Each row is where one point has got to under a steady rotation. How many steps took it there?
The counts run from 0 to 827.
[ -2  -8  11  -4 -16  19  10   2  -5 -15   3  -5  16  15   7   8 -12 -15
  11   8 -14 -24   3   9  20   4  -4  -2   0   6   8  17  23 -10  -1   1
   7 -17 -17  -6  -4   4  12   1  23  -6  -9   5  16   2  14  -5   4   5
  -7  -1   4  15   2   6  24  10   5  14  -5  -8   3  -7  18   1   3  15
  -3 -19   2   1 -14   5]  194
[ -1 -21   7  -7  -5  14   8 -12 -12  -7  14   0   8  13   3  13 -12 -16
  14   0 -16 -19   0   3  16  10  -1  -6  -9   3  -8  11  27  -6   6  -1
   9 -13 -18  -7   1   4  22   3  10  -3 -14   7  11   4  -1   6   9  -6
  -3  -1  14  19   6  10  20   3   0  22   2  -8 -10  -7  13  -4  -9  18
   2 -20   6  -1   1  -9]  4
[ -4  -8  -6  -7  -1  -3  -1 -25   2  -4   2  -4  10  -6   4  -7  -8  -8
  11  -2  -7  -4 -19  10  23  11   6  -9 -17  -2  -2  -1  28  -3  -6   5
 -16  -9   3 -17  15   2  30   3  -5   6 -15   2  27  -4   0   5  23   4
  -4  -4   2   7  19   3  18   0  -1  14   2 -22   2  -4  15 -14  11  16
  11  -7   6   4   5  -7]  171
[-12  -8   4  -9  -3  -6  13  -9  14  -8   2 -11   4  -6   7 -12 -16  -6
  13   7 -13  -6 -18  14  17   6  -3   9  -4   3   9  -1  24  -8  -3   3
 -15 -11   1 -14  11  -3  15   8   1   3 -18   0  27  -7   0  -2  22  15
  -7  -9 -10   1  21   5  14   8   7  14  -1 -17   3  -6  10  -3  10  19
   7 -13  13   5 -10   4]  169
[-17  -8  11  -2 -14  13  10  -2  -4 -13  12  -7  24   8   3  -1   3  -3
   7  11   2 -18 -12   7  17   0 -14  -8   7   5   0  10  18 -23  -7   2
  -4 -16  -4 -12  -2   7  24   7   4  -5  -9   4  22   4   6   0   3   4
  -7  -6  -2  11   7   3  31  20   6  12  -5 -17  -4  -4   6 -12  14  13
   8  -5   4   5 -10  16]  213
[  7  -6   4  -4 -16  19  -1  -9 -10 -17   1  -6  25   8  10   9 -13 -13
  16   5 -13 -25  -4   7  18   5  -2 -19   0   6   8   7  21  -2  -5   1
   8 -17 -14  -6   2  -2  13  -6  19   1 -10   7  12   5  16  -4   2   4
   2   6  10   8  10  11  20   3   5  12  -9  -6   3  -2  21  -2  11  15
  -7 -15  -3   5  -5   1]  231
[ -4   2  -4   3  -7  12   9  -7  -5 -18   0   1  15  13   8   1  -1  -9
  -3   8 -14 -25  -1   6  29   1   1  -8 -14   1  10   7  26  -5   0   5
   5 -20 -10  -8   1  -2  21   0  21  -1   1   4  19  -2  10  -8   5   8
  -3  -5  -1   6  11  -2  27   6   6  11  -2 -10  11   0  25  -1   5  19
  -4 -19  -3  -7 -16  -2]  343
[ -4  -8   9  -3 -14  13  -2 -13  -7 -16   6 -14  32   4   7   6  -4  -9
  17   4  -3 -11 -11   8  18   6  -8  -7   9   6   3   4  13 -13 -10  -8
  -5 -14  -8  -5   2   3  27  -4  15  -2 -17   2  30   3   6  -3   6   6
  -7  -1   5   7   5   0  24  14   4  11   0 -23  -2  -5  11  -5  14   1
   2  -6  -8   6  -7  10]  802
[  3  -4 -10  -1 -14   9   5 -14   7 -19  -1  -3  10   6  12  -8   4   5
   2   4 -17 -16  -6   3  21   3  -1  -1 -11   3   9  -6  19   4  -7   7
  -7 -17   0  -7  18 -10  11   6   3  -4  -6   5   8   1   7 -13   2  10
   4 -10 -14  -1  14  10  18  11  23  21  10  -2   6  -6  26  -8  19  20
  -1 -12   4   5 -19   8]  128
[  7 -16   3  -5 -17  19   1  -8   6  -9   5  -5   8  11  10   4  -1   4
   4   0 -19  -9   6   0  21  11   1   6  -4   1   2   7  23   3  -2   4
  -4 -11 -13  -5  16   0  14  12   5 -12 -11   5   9   2   3 -13   4   0
  -2  -9 -10  13   8  14  14   9  24  36  14   1  -3 -16  21  -4  10  10
   6  -9   5   8 -14  -1]  239
[ -9  -8  -5  -9   0   3   3 -22   4  -7  10   0  10   0   4  -4   3  -8
  13  10 -10   1 -15   0  19  15   3  -6  -9   4  -8 -15  23   4  10   2
 -13 -13  -1 -12  21  -3  32  13  -2   5 -21   4  27   2  -7  -5  11   1
   2 -10   3   0  24   2   8   5   5  30   7 -16 -10  -8   6  -1   8   7
   5  -8  -1   7  -1   0]  396
[ -9 -12   3 -16  -9   3   3 -10 -12   5   2  -7   5   3   6   9 -12  -3
  18   0 -15  -9  -5   6  13   8 -12   8  -6   2 -13   6  23 -20  -4  -6
  -7  -8  -7   2   1   7  22   4   8  -7 -22  -1  32  -1 -10   9   8   0
 -11 -13   4  21  -2   6  19  14   5  11  18 -18 -10  -6  12 -12   1   6
  11 -11  15  -3   6   0]  805
[ -2  -4  -5  -9  -9  -4   3 -12   8 -14  -3 -17   8  -1  13  -8  -9   5
  13   0 -20  -9 -13   6  16   1  -8  12  -5   8  12  -9  18   2 -11  -2
  -9 -13   3  -5  15 -12   9   2   8  -6 -20   0  24  -8   2  -9  11  20
  -4 -12 -18   6   8  11  14  16  15  11  15 -10   2  -4  24  -8  18  11
   0 -17   6   2 -15   7]  794
[ -9  -6   3  -8  -9   1   8  -6  15 -16   0 -14   8   1   9 -13 -16  -5
  14   7 -16 -12 -15   9  14  -2  -5   7   0   7  17  -5  21  -2  -5   3
  -8 -14   1 -12  13  -7   8   5   8   0 -12   5  18  -5   8  -9  16  19
  -1  -6 -18   1  19  11  16  13  14  16  -5 -10   5  -6  14  -2  15  23
   0 -19   6   3 -19   7]  644
[ -7  -5   4 -19 -21  11  -3  -9 -11  -1  -8  -9  17   1   9   2 -13   2
  22   9  -8 -11 -12  10  12   5 -16  -4   2   2  -2   7  20 -21 -13  -2
 -13  -9  -1  -3   7   8  13   3   1  -1 -19  -4  27   0   6   4   2   5
  -8  -5  -1  10   0   8  24   9  14   3   8 -19  -3  -5  17 -20  18  10
   7  -2  11   4   3  15]  691
[ -5   1  -1  -4 -17  13   7  -5  -7 -14  -6   0  21   8   9   1  -6 -11
  10  18 -13 -23  -6   6  24   4   1 -18 -10   4  12   3  28  -6  -2   6
   1 -20  -6  -6   4  -4  19   0  12   3  -4   0  19   4  17  -2   4   7
   3  -2   6  -2  13  -2  25   1   3   9 -11  -8  10  -1  21  -2  14  19
  -4 -12  -2   3  -5   2]  306
[ -1  -2  -5 -12  -6  -3  -4 -18   8  -7  -2 -17  13  -8  13  -3 -14  -4
  19   3 -17   1 -14   7  14   6  -4   7  -3   4   6 -15  18   1  -6  -5
 -16  -8   5  -3  19  -7  17   3   9   1 -25   1  31  -5  -1 -10  14  17
  -5  -7  -6   4  15   7   8  10  11  12  12 -19  -4  -5  15  -5  19   0
   1 -15  -3   7  -4   3]  281
[ -1  -1  -1  -5 -14  18   3 -12  -7 -16  -2   0  26   8   7   4  -7 -14
  15  14 -14 -29  -9   3  21   5  -4 -26  -9   7   5   7  25  -6  -2   6
   7 -19  -6  -7   1  -2  15  -1  11   5  -7   4  10   6  18   0  -1   2
   6   0   9   2  15   7  24   2   4  11 -12  -7   8   1  19  -6  11  18
  -9 -15  -4   0  -4   1]  782
[-12   3   3  -3  -8   7  16  -3   5 -10  -2  -3  10   5  10 -10 -11  -7
   2  14 -14 -19 -10  16  22  -3  -3   5  -9   2  16   9  23  -8  -4   4
  -8 -16  -4 -14   8  -1  13   7  11   0  -4   0  25  -5  11  -2  14  15
  -6  -7 -11   2  14   1  26   6   9   7  -6 -12  13   0  25  -2   8  24
  -1 -14   8  -6 -16   4]  494
[-11 -12  -8  -6 -13  15   4 -16  -7  -4   5  12   6  11  11  -1   0   3
   8  15 -15 -14  -9   4  13   0 -16  -5   0   7 -10  -5  17   1   9  -2
  -9 -13 -12 -13  18   5  11  17  -5  -2  -8   3  14   8  -1  -3  -9  -1
  11  -4  -4   8  12  16  26  11  32  17  13  -9  -6  -4  18 -11   9  14
  -2 -12   8  -5 -15  18]  735
[ -9  -4  -8 -11  -6  -1   2  -6  -3  -4  -1  -4  -2   3  10   1 -21   0
  17   7 -31 -14  -6   3   9  -3 -10   9  -7   9   1  -3  20   2   1  -7
  -6  -7  -8   0  13  -3  -1  11  18  -3 -17   0  20  -2  -6  -1   4  10
   1  -9 -12  11   4  17  16  12  19   8  13  -7  -2   2  23  -6   0  11
  -8 -27  10 -11  -7   8]  374
[ -6  -4 -17 -12  -2  -9   0 -13   1  -8   3  -2  -1  -3   6  -1 -17   3
  19   2 -30 -16 -11  -3  13   6  -2   0 -21   6   1  -8  22   5   0   5
  -5  -9  -2  -1  15  -5   6   7   9   0 -19   0  16  -3  -9   1  10  11
  10 -11 -10   9  15  21  11  12   8  13  10  -2  -5   3  20 -10   5  16
  -6 -27  11 -10  -3  -4]  413
[ -3   2  -4  -5 -13  11  11  -6   7 -12  -7  -3   8   8  14  -8   0  -4
   6  17 -18 -13  -6   4  20   1  -1   3  -7   5  10  -7  26   0   3   5
 -10 -16  -1  -9  15  -9   9  12   8  -3 -12   2  18  -1  11 -13   3  10
   0 -13 -11  -6  15   4  17   5  22  18   7  -5   8  -7  27   2  19  14
  -4 -10   2   8 -15  10]  680
[ -2 -11   2  -6  -1  -7   1 -24   4 -10   7  -9   6  -5   6  -8 -13  -3
  10 -10  -9 -10 -16  10  22   8   0   3 -19  -1   3  -1  22  -4 -12   4
  -7 -12   6 -15   9  -3  22  -1  -2   0 -16   4  23  -9  -6   5  25   7
  -9  -6  -7  12  14   7  21  12  -3  12   8 -21   2  -4  17 -10   5  19
   9 -15  12  -1  -7  -5]  133
[ 10 -13  -9 -12 -13   7  -4 -13   3   4   0   1  -2   1   9   4 -15  -5
  14   0 -32  -2   4   1  20  13   8   5 -19  -1  -4   1  24   7   3   4
 -10  -6 -13  -1  22   2  13  10   6  -3 -15   1  14   0  -4  -5  10   0
   0  -9  -5  13  13  17   3   1  20  28  13  -1   0  -8  24  -5   6   8
   2 -14   7  -2  -1 -12]  50
[  1 -10   2 -18 -14   6   2   0  -5  -2  -5 -13   7   6   5   6 -25  -4
  19  -1 -20 -18  -2  10  19   7  -4   9  -9   2   8  13  23 -19 -13   1
  -2 -11  -8   2  -1   4   5  -1  18  -6 -15  -3  20  -4   5   5  11   7
 -12  -6  -5  18  -2  11  17   8   6   8   6  -8   4  -5  26 -11   4  16
   3 -15  13  -5  -3  -1]  234
[-15   5 -17 -10 -11   1   1  -8  -7  -5  -5   4   9   1  13  -3 -16  -3
  22  22 -28 -14 -12   0  13  -1 -14  -8  -5   8  -1  -9  19   2   6  -4
 -10 -10  -4  -4  16  -3   9   8  10   4 -17  -3  25   2   2  -4  -3  11
  10  -8  -5  -2  13  10  19   9  17   5   0  -6   1   8  18  -6  15   9
 -12 -18   1  -9  -5  15]  261
[ -5 -14   3   3  -6  13  -2 -23  -1 -15  14   0  22   3  10   0  -4 -12
  14   9  -9  -7 -14  11  13   3 -11 -11   7   8  -2  -9  15   7   5 -11
  -8 -14 -12 -20  17   1  20   4   1   5  -8   9  19   8   5  -9   4   1
   6   4   3   1  16  11  25  10  18  18   0 -20  -2  -5  15  -2  11  10
  -3 -14  -8   3 -12  12]  511
[ 10 -15   2 -10 -16  13  -2  -7   3 -10   9  -5   9   7   5   7   1   2
  10  -7 -25 -12   5  -6  23  11   4   1 -10   7   0   3  21  -1  -5  10
   1 -11 -10   2  10  -1  19   6  12 -12 -18   7   5   2  -4 -12   9  -2
   0 -12  -8  17  11  15   9  11  14  40  10   4  -6 -14  15  -6  11  10
   8 -12   5   9  -9  -9]  238
[ -1 -14  -3 -19 -13   5   4   0   4   3   0  -7  -5   1   4   3 -23  -4
  27   7 -30 -13  -4   0  10  12  -3   5 -10   9  -4   4  27  -4   2   7
  -5  -5  -6  -3  13   1   1  11   6  -1 -25   0   9   1  -3   1  10   4
   6 -10  -5  11  14  23   5   6  14  25   5   5  -5  -7  14  -9   4  19
  -3 -18  17   1   2  -2]  600
[-11  -2  -8 -15  -2  -5  10 -15   5  -3   0  -3  -2  -3  11  -8  -2   1
  11   6 -17  -5 -10   1  17   6  -4  14 -11   4  -1 -10  24  -4   0   0
 -14  -8   6  -3  19  -5  19  13   3  -4 -23  -1  32  -6 -13   1   9   9
  -8 -20 -11   6  12   3   9  14  10  20  20 -15  -7  -9  16  -6   8   8
   7 -13   8   2  -4   5]  394
[  0   2  -7  -3 -15  13  -3  -8   3 -10  -7   1  16   6  13  -1   1   2
   2  13 -23  -4   2   2  26   4   3  -1 -10   4  12  -3  18   5  -3   2
 -12 -13  -9  -1  20  -4  16   7  14  -8  -4  -3  24  -1   6 -18   0   9
   0 -10 -12   2  11   5  16   8  26  23   6  -8   6  -2  27  -3  20   4
  -3  -7  -8   1 -13   4]  717
[ -5  -4   6  -4 -17  22   3   1  -7  -9   5   2  25  11   4   7  -8 -12
  10  13 -16 -17   3   4  25   5   1 -14  -5   2   3  15  26  -8   4   3
   3 -18 -17  -4   1   7  19   2  21   0  -7   0  19   5  15  -6   3   1
   0   2   8   7  10   2  23   7   6  18 -12  -4   4   1  13  -3  10  14
  -6  -9  -4  -2  -5  -1]  156
[ -9  -2  -4 -15 -13   1   3  -7   6   1 -11  -5   7  -3  14  -7 -12   4
  14  15 -15  -3 -13   7  15   3  -8  11  -4   3   1  -6  22  -9  -2  -1
 -23  -6   2  -9  21   1  10  13  -1  -1 -19  -5  29  -5   2  -9   8   9
  -4 -16 -13   0  11   7  15  10  26  13  13 -14   1  -5  20  -8  18  10
   5  -4  10   5  -6  14]  355
